In the data rows, 128 means zero.
Some points, one per row:
120:97:134:93:162:109:118:111
124:88:156:24:157:98:78:156
126:95:159:69:169:113:103:169
123:98:139:93:167:73:116:89
141:163:131:128:109:151:112:114
126:166:99:223:70:177:167:110
120:113:96:140:149:116:127:107
133:95:119:134:149:114:137:107
115:163:99:198:88:178:180:114
138:155:132:130:121:141:109:116
131:89:127:131:152:111:140:111
135:75:152:61:161:111:82:148
124:167:93:181:61:160:177:106
124:148:96:215:93:171:170:109
136:111:158:95:147:112:87:162
145:156:147:127:107:137:123:169
128:99:148:74:165:96:109:169
16 more points follow, each with its number after it:
136:107:154:80:156:111:110:187 0
122:165:100:206:81:171:173:104 1
121:155:81:224:90:175:174:113 2
123:145:99:199:98:150:174:113 3
133:185:131:129:113:146:116:118 4
139:153:144:124:114:136:125:169 5
141:151:138:127:115:139:124:166 6
145:141:151:114:120:131:116:183 7
140:154:132:130:110:142:107:109 8
122:153:80:246:103:176:178:107 9
149:144:143:120:123:138:121:185 10
125:168:104:207:88:167:180:107 11
127:164:97:174:83:168:189:112 12
124:152:84:184:81:166:186:104 13
135:146:141:124:117:135:124:184 14
123:160:81:197:95:149:164:115 15
Which of these numbered points is nearest to each point below, ignoring the direction in which the first points spread most? Its number follows each.
143:113:158:86:146:123:100:196 > 10
125:135:88:218:102:153:184:95 > 3
134:104:145:81:153:110:100:179 > 0
123:56:141:25:170:89:85:101 > 13
136:150:155:117:119:137:118:169 > 5
123:164:97:178:91:162:154:111 > 1
143:139:143:118:119:140:119:187 > 10
134:79:143:79:176:112:90:168 > 2
134:189:144:153:116:144:135:165 > 5
138:102:162:65:167:96:99:151 > 11
136:91:144:95:150:106:98:145 > 1
138:121:151:59:151:118:106:194 > 14
138:151:130:126:118:137:96:112 > 8
123:186:96:213:82:147:199:104 > 11
140:116:150:94:145:119:109:216 > 14
139:176:131:125:117:143:108:112 > 4
144:144:132:132:114:137:111:120 > 8
122:158:86:222:87:170:169:114 > 2
136:82:152:84:141:118:94:196 > 0
123:149:63:200:114:176:176:111 > 2
125:94:146:32:162:103:107:155 > 12
118:157:85:223:83:154:165:114 > 15
102:60:142:48:171:58:99:56 > 13
141:152:134:129:111:132:114:120 > 8
145:176:132:127:117:139:110:109 > 4
